The rows of A fall into 3 groups, which share some directions, and each row is roughly a mix of its group's hidden directions.
A (99 x 10):
[[-12.0  27.5  -7.6  14.6 -12.5 -42.2  -9.1 -21.7 -31.0  -8.6]
 [ 40.4   7.4  18.2  -8.7   3.3   1.9 -45.5  10.3  -1.9 -20.2]
 [-25.6   7.4 -35.3  10.4 -30.3 -22.2  16.2 -25.3  10.8  14.4]
 [ -6.3  11.3 -34.7  32.2  -4.7 -15.7  32.3   6.0 -25.6 -17.1]
 [ 10.0   2.7 -12.0  26.9  17.6   6.6 -25.1  24.4  -5.5 -46.1]
 [ 34.4 -26.1  31.4  18.0   4.2  16.9 -14.2  21.9  -8.0 -21.9]
 [  9.8 -17.2  40.7 -12.5 -17.6   3.4 -40.5  -3.3 -17.9  14.2]
 [-18.4 -26.5 -30.2  -1.1 -26.0 -14.8  22.2   8.5  22.2 -28.2]
 [ 15.6  27.6  29.7 -28.0   9.2   2.7 -36.3  24.2   5.8   1.0]
 [ -5.1   7.9  -3.4 -50.5  17.3   9.6 -10.9  -7.2  30.7  23.3]
 [-29.1 -20.0 -27.7 -23.8  -3.8  -6.6  10.0   5.2  41.5  14.8]
 [ 11.8 -10.0  13.5  40.5  19.4  39.7  15.4   3.6 -21.0   1.7]
 [-30.3  -3.3 -11.0 -25.1 -16.4 -18.1  30.5 -12.0  10.1  35.3]
 [-31.6  31.5 -15.0  -6.2  12.6  -3.4  45.1  -5.4   1.3  14.6]
 [  0.8  13.1  -8.7  41.1  16.4   7.7  18.7 -21.8 -39.7  -5.8]
 [-22.0 -16.4 -24.4 -29.6  -9.3 -34.3  18.0  -2.0  17.6  24.0]
 [ 33.2  20.6  -7.0  24.0   9.7  -9.9  -3.9  22.0 -17.0 -39.6]
 [-13.0  41.7  16.8  -8.7   8.0  -1.5 -41.6  -8.0 -19.8  13.4]
 [-25.5  28.8  13.0  18.3  14.8   6.9   5.5 -23.6 -39.8  16.8]
 [-49.0  -5.2   1.4 -17.4  -4.7 -29.1  -3.2 -19.1   1.2  26.9]
 [ 15.8  -4.8  11.5  33.2   6.6   8.6  13.5 -33.3 -31.6 -28.0]
 [-33.5  -1.4  -9.6 -29.9  12.0  10.3   1.7   1.9  43.1  21.8]
 [ 29.9 -29.7  36.6  -7.9  21.7  16.9  11.6 -15.9 -18.8   5.2]
 [-24.9 -24.6 -24.4   7.5   5.9   9.1  40.2  11.5  30.8  -3.4]
 [ 12.2 -30.7   9.2 -31.2 -28.7 -14.9   1.4   1.8  35.1 -16.3]
 [ 19.4 -27.4  10.0  31.4   9.0  32.7  -6.2  -4.8 -12.9 -33.4]
 [-14.9 -45.5 -12.6  -9.6  -5.4 -29.8  18.2 -11.3  18.8 -20.8]
 [ 31.9  30.8   4.7   7.9  28.5  22.4  -5.8  27.3 -10.4 -21.3]
 [-12.9 -20.3 -24.4   6.7  -3.8   2.1  20.7   0.4  29.3 -46.6]
 [ 21.3  -4.7  49.4 -12.0 -16.2  13.3  -5.7 -28.0 -10.8  16.1]
 [  1.7  20.9  -7.0  21.2  15.4  14.8 -27.5  20.2 -16.9 -43.1]
 [ 26.9 -21.6  37.1 -35.2   7.5  -7.8 -26.6   8.3  -0.3   0.9]
 [-33.9 -12.7 -15.7 -30.8 -11.0 -24.8  24.4  -2.0  27.1  11.1]
 [ 19.7 -35.8  23.7   6.9 -32.6  16.1 -12.0  -0.4 -17.9  25.4]
 [-44.6 -23.7 -22.6  -4.1 -14.6 -24.8  20.3 -11.3  16.0   0.2]
 [-34.2 -30.4 -13.4 -27.5 -15.4 -34.8  -1.0  12.0   4.9   7.1]
 [ 33.7  26.3  19.8 -10.3   3.2  -6.6 -40.8  13.0 -20.0   9.5]
 [-12.3 -21.7  -7.4 -35.5   6.9 -15.8  -5.6  14.7  46.9  -4.5]
 [-23.7  16.0 -24.6 -28.5   3.0 -25.4  26.9   5.1  32.1  -5.7]
 [-21.0  18.8 -28.8 -18.1  41.5 -11.9  10.2   6.0  27.2   2.8]
 [ 46.3  -6.8  30.1  14.0  -7.7  18.8  -0.2   2.0 -31.6  -0.2]
 [ -0.2  13.0 -44.6   7.1  -7.6 -37.8  29.1  -3.0  11.7  -4.3]
 [  1.0   2.9 -33.3  45.2  -5.7  11.4  32.5 -15.4  -1.7  -9.3]
 [ -1.5  -2.2 -21.2 -15.5  -9.1  -5.1   7.5  30.8  44.5 -30.2]
 [ 27.4  36.5   1.3 -12.3  22.4 -19.1 -22.4  23.5  -4.5 -22.9]
 [ 18.9  12.1  13.3 -47.0   2.2 -20.3 -10.5  25.0   3.6  25.5]
 [ -8.6  19.0 -49.7  16.5 -11.2 -10.9 -18.9  -0.2  17.1 -25.0]
 [ 23.2  28.5  36.0  17.4  -2.9  26.0   1.3 -11.3 -28.8  10.6]
 [ 14.2  43.7   8.3  17.8   4.9  13.0  -9.0 -14.6 -41.4   2.0]
 [  2.0  34.5  13.9 -11.2   5.5  34.0   5.5  20.8  -6.1  38.8]
 [-20.8 -18.3 -24.8   2.2 -21.7  -6.6  34.8  24.3  31.3   3.4]
 [-18.9  33.9 -32.0  11.4  13.4  -6.6  36.7   2.5  18.6 -10.7]
 [ -5.3  17.8 -13.8  -9.1  23.3 -11.7  -3.6  29.3  35.2 -36.0]
 [ 11.4  24.6  30.2 -28.8  30.3  19.0   4.8  25.6   5.6  15.5]
 [  0.7  39.7  18.0 -20.2  12.6   4.0 -44.1  16.4   2.8   1.3]
 [-28.2 -31.9  -7.3   3.5 -20.9   5.3  31.6 -17.9   8.6  31.0]
 [  3.5  -0.8  27.5   2.5   5.9 -11.8  15.3 -45.4 -38.0  -3.5]
 [-17.6  16.8 -21.5  33.5  15.3  25.3  19.0  -0.4   5.2 -35.6]
 [-23.2  16.7  -8.1  18.8  13.4  32.8  41.4   9.1   2.1  20.2]
 [ -7.1 -45.6  -7.0   9.6   9.1  26.7 -33.5  -6.9  21.6  -0.1]
 [-23.2   6.1 -25.7  19.9   9.2 -23.3 -34.8  -8.5   5.6 -33.6]
 [-33.5 -19.4 -11.7 -16.9 -20.2 -20.2  -7.1  20.2  37.5  10.3]
 [ -2.7   4.5  -2.1   7.6   3.1 -26.4 -51.2 -25.2 -16.7 -19.2]
 [ 22.4 -14.3  -9.0  -6.9 -20.9 -30.9 -34.5 -17.0   1.9 -31.6]
 [-16.3  -9.8 -23.6  32.0 -14.9 -25.0   5.1 -34.2 -25.6  -7.9]
 [ -6.3  15.1 -11.3  13.3  21.5  -2.6  12.9 -49.3 -32.7  -0.2]
 [-45.9 -24.2 -28.4  -1.4 -11.3 -25.2  19.2   3.1   7.3  -2.5]
 [-20.9   0.3  11.0 -25.4 -26.1 -19.4  29.9   9.9   4.4  37.8]
 [ 42.2  -3.2   7.1 -43.4  -4.0 -22.8   8.8   5.5  17.4  -5.7]
 [ -2.8  26.7 -23.3 -17.6  -1.9 -52.8  -8.7   2.1  11.1 -11.4]
 [ 16.3 -11.3  32.9   1.5 -23.5 -15.2  -7.4 -21.9 -42.6   9.4]
 [ 10.2  27.2  11.5  20.0  -1.4   6.6  24.5 -21.1 -38.3  27.7]
 [-21.7 -40.4 -17.8  -2.2 -22.7 -29.1 -17.4  -6.9  -0.7 -23.7]
 [ 31.8  -7.1  24.4  29.8   3.1  31.9 -18.9 -19.2 -16.4 -12.0]
 [-23.6   8.5   0.0 -39.4   5.9 -10.8 -12.7  14.1  20.6  39.8]
 [ 17.3   8.1  47.5 -23.3  31.8  -3.4 -22.1   4.5   0.4  -1.7]
 [ 10.2 -12.6   3.5  38.1  -2.5  20.2  15.9 -25.8 -17.1 -36.8]
 [ -3.2 -26.7  18.4  10.2 -41.8 -12.3  -2.2 -12.1 -36.3 -12.9]
 [ 28.3 -22.8  11.9  10.5   8.3  33.1  27.6 -22.9  18.3 -18.4]
 [-24.0   6.0  -9.8 -36.0  -3.4 -12.9   3.2  12.4  23.6  42.4]
 [ 46.4  23.2  -4.1  -2.1  22.6   0.8  10.0   2.9  -1.8 -36.9]
 [-25.3 -15.8   4.2  31.3   3.9  27.1  36.6 -18.6  -0.4  19.5]
 [-22.3 -26.9 -11.6   0.8  -9.1  24.3  28.9  23.9  31.1  17.4]
 [ 38.1  -4.7  14.8  23.4  13.4  15.0 -13.4 -19.0 -33.8 -19.6]
 [ 38.9   2.0  13.7  36.7  -2.4  10.5  -4.9 -11.4 -36.7  -6.0]
 [ 16.1  -2.0   0.8  35.2   0.2  -3.8  20.6 -27.7 -39.5 -20.9]
 [-14.2 -20.7 -11.3 -31.9   4.8   9.1  26.5   8.5  40.9  19.4]
 [ 25.7 -14.2   8.7  40.7  -5.5  31.7  11.7 -23.7 -15.2  12.0]
 [-21.3 -45.5 -14.0 -15.2 -13.9 -21.3  11.1 -26.2   8.6  14.7]
 [ -8.4   9.3  10.7 -34.5   0.9 -29.3   9.8 -14.4  -8.8  44.7]
 [  6.0   1.1 -21.0   0.7  18.2 -21.5  -1.7  16.5  28.6 -48.4]
 [-34.7   2.4 -36.2  -9.1  -3.4   1.1  19.1  21.1  35.4  -4.0]
 [ 40.9  -8.1  31.9   2.6   3.7  37.8 -10.7   9.5 -16.0   5.7]
 [  3.7   8.7  12.6  20.6  18.4  49.4  -7.9  -1.9  18.6 -28.9]
 [-26.5  -7.3 -14.3 -31.5  -8.0  -8.3  12.2  13.8  45.1 -15.6]
 [ 22.7   9.7  23.8  32.4  -8.3  20.4 -16.9   3.3 -34.1 -23.0]
 [ 25.1  21.1   9.3  19.5  36.8  21.3 -11.8  -0.1  -0.6 -34.8]
 [ 22.0   6.5  27.2 -43.3   9.4 -14.6 -10.9  18.8   1.5  28.2]
 [ 21.7 -34.3  42.5 -21.4   6.6  12.4  -9.9   6.1  -7.9  19.9]]

Here is one row of each group, with its name. Which group are the others in?
[-28.0  15.6 -33.8  25.3   9.7  15.6  17.9  17.7   8.8 -29.1] => <49>
[ -0.5   5.9 -12.7  44.2   9.7  20.2  -0.6 -11.4  -5.7 -43.5] => <81>
[ -6.8  14.5  -8.1  32.0 -33.7   7.7 -15.6 -15.4 -35.6  20.3] => <112>

[ -0.6 -24.8  -9.4 -33.7 -12.9 -44.9  -7.6  12.4  16.4 -14.2] => <49>
[ -5.8 -16.5  -2.8   5.6 -41.1   6.8  27.4  34.6  15.2  21.1] => <112>
[  0.2  14.4  12.1 -30.3  20.7   8.9 -24.6  22.6  39.8 -14.9] => <49>
[ 23.7  -2.2  -3.2  33.0   0.8  20.5  -9.7  14.4  -0.1 -48.1] => <49>
[-11.0 -23.8 -38.6  -1.0 -18.0 -17.7  -4.5  33.9  22.8 -14.1] => <49>
[-14.3  -0.9   4.9   7.2  -6.0 -21.4   6.8 -23.2 -50.0  29.1] => <49>
[ 32.3 -25.4  31.2  20.0  -2.8  31.9   0.5  20.7 -13.1  -4.3] => <112>
[ 38.8  18.9   5.6  31.9   4.0  31.8  10.7   3.0   3.9 -25.0] => <49>
[-22.8 -15.3 -15.8  12.0 -20.9 -21.5 -11.3 -42.2 -21.7  16.7] => <112>
[ 21.4  18.0  10.7  11.5 -26.4  -1.7 -40.9 -10.4 -33.5   8.3] => <112>
[ 14.9   4.4  26.1 -13.2 -33.5 -15.5 -27.4  24.4 -24.4  17.4] => <49>
